The same turns and mirrors carry the whole set onto itself and the rows of a family onto each other. Which other rows belong to the same family as each row named below? List them in the order they appear above.
These 32 rows form 4 families of 8 rows each.
Vika: [-16.1 -14.4 -14.7 -23.4  -0.5 -20.5  29.3  19.2   9.2 -35.8   7.5]
luzi: [-10.6  -1.0   7.8  -9.9 -18.5 -21.0  -4.6  -9.8  -6.0 -17.6   4.3]
Gavu: [-20.0   0.3  -8.9 -20.6 -16.1  -2.9  -7.1   4.1 -11.9 -34.4   8.6]
Zur: [-20.6 -14.0 -28.1 -21.1  -4.0  -9.2  18.1   8.3   6.1 -38.2  16.7]
Sesig: [ -2.4 -18.5 -12.7  -4.0  -2.4 -14.8  -5.3  32.4  -2.8 -11.3   4.1]
danud: [ -9.7 -28.5 -17.8   2.9   2.6 -21.8  -4.8  24.2   1.2 -11.7   6.6]
lozu: [-23.4 -22.9 -23.7   0.0   0.9 -23.1  12.8  -6.1 -11.2 -11.0 -10.8]
fafe: [-29.4 -10.6 -20.7  -3.2  10.6 -14.0   1.2  -4.9 -17.2  -8.1   2.8]
susi: [-17.9 -11.3   2.5 -19.3 -17.2  -2.1  -2.6   7.4 -13.6 -34.2   5.7]
kade: [-17.8 -12.7  -8.3 -26.1   5.9 -35.7  19.7  -3.0  18.8 -15.5   3.0]
med: [ -8.9  -1.7  14.0 -14.5  -9.3 -21.6  -0.1  -6.7   2.9  -7.4   9.3]
Nefo: [-12.4  -5.2  -9.1 -14.7   6.3 -26.2  19.5   4.7  21.7 -16.5  22.7]
lokep: [ -9.8 -10.5  10.2 -13.0 -13.4 -25.2  -6.5  -8.2  10.0 -10.2   2.4]
nefof: [-15.7  -3.0 -10.7 -12.2  -1.0  -0.2   3.5  29.9  22.5  -9.3  -3.7]
Tamob: [-32.1  11.4 -10.9  -6.5   5.2   0.3  11.0   0.0   7.0 -10.3 -13.0]
Zuvus: [-25.4 -13.6 -25.5   0.4   5.1 -23.1   1.5  -6.9 -13.1 -12.0  -5.3]
kur: [-14.0 -15.7 -18.4   3.2   7.9 -25.7   2.3   0.5 -16.4  -5.7   4.4]
reto: [-18.7 -17.3   5.9 -12.7 -12.6  -4.2  -6.2   7.8  -4.6 -38.6  -2.2]
kub: [-13.2  -3.6  -5.0  -6.1   3.2  -7.4   4.5  35.6  18.6 -14.6 -11.5]
tarop: [ -9.0 -32.3  -7.1   1.9   2.8 -23.7   4.9  20.0   1.5  -7.7   1.0]
zaz: [-15.1 -18.2  -5.7  -9.7 -15.8  -7.3   4.2  12.5 -13.1 -42.0   7.5]
lerof: [-10.7   4.3  -1.3 -20.9  -3.8 -33.3  21.5  -0.8  17.9 -11.5   4.7]
ruz: [-12.0  -6.7   3.5  -8.4  -1.0 -10.4   5.0  32.6   9.6 -12.1 -17.2]
duve: [-14.6  -9.4  -8.0 -22.9   3.3 -27.3  27.3  -2.0  19.7 -14.5  13.1]
Nonob: [-13.7 -26.5 -21.3  -9.6   3.2 -15.7  -4.8  25.9  -1.9  -6.5  12.9]
Suli: [-26.6 -20.3 -12.4 -26.9   4.8 -13.5  21.3  12.6   4.8 -42.2  -1.4]
Doma: [-20.9 -17.7 -19.1 -27.9  -5.3  -8.6  25.3  12.9   4.0 -38.6   7.8]
Koreg: [-10.9  10.0  10.4 -15.4  -5.9 -18.5  -3.4   0.7   6.2 -12.2  14.0]
vivil: [-28.3  11.8 -13.5  -8.9   5.4  -9.9  10.5   4.3   2.9 -15.1 -23.3]
zer: [-26.2   1.9 -12.6 -13.0  -2.2  -8.7  12.5   6.1  -2.8 -16.5 -30.5]
Nezo: [-25.7   7.8 -21.2  -2.4   7.1 -12.3  20.6  -4.7   0.1 -15.0 -14.9]
Ledi: [-11.9   4.9 -13.2  -8.5  -2.9   0.1  11.9  28.6  13.7 -19.6 -15.7]

Which other rows belong to the same family as reto? fafe, kade, lokep, nefof, Tamob, Nonob, Suli
Which other rows belong to the same family as Gavu? Zur, lozu, Nefo, tarop, ruz, Koreg, zer
Which other rows belong to the same family as Zuvus? danud, susi, med, kub, duve, Doma, vivil

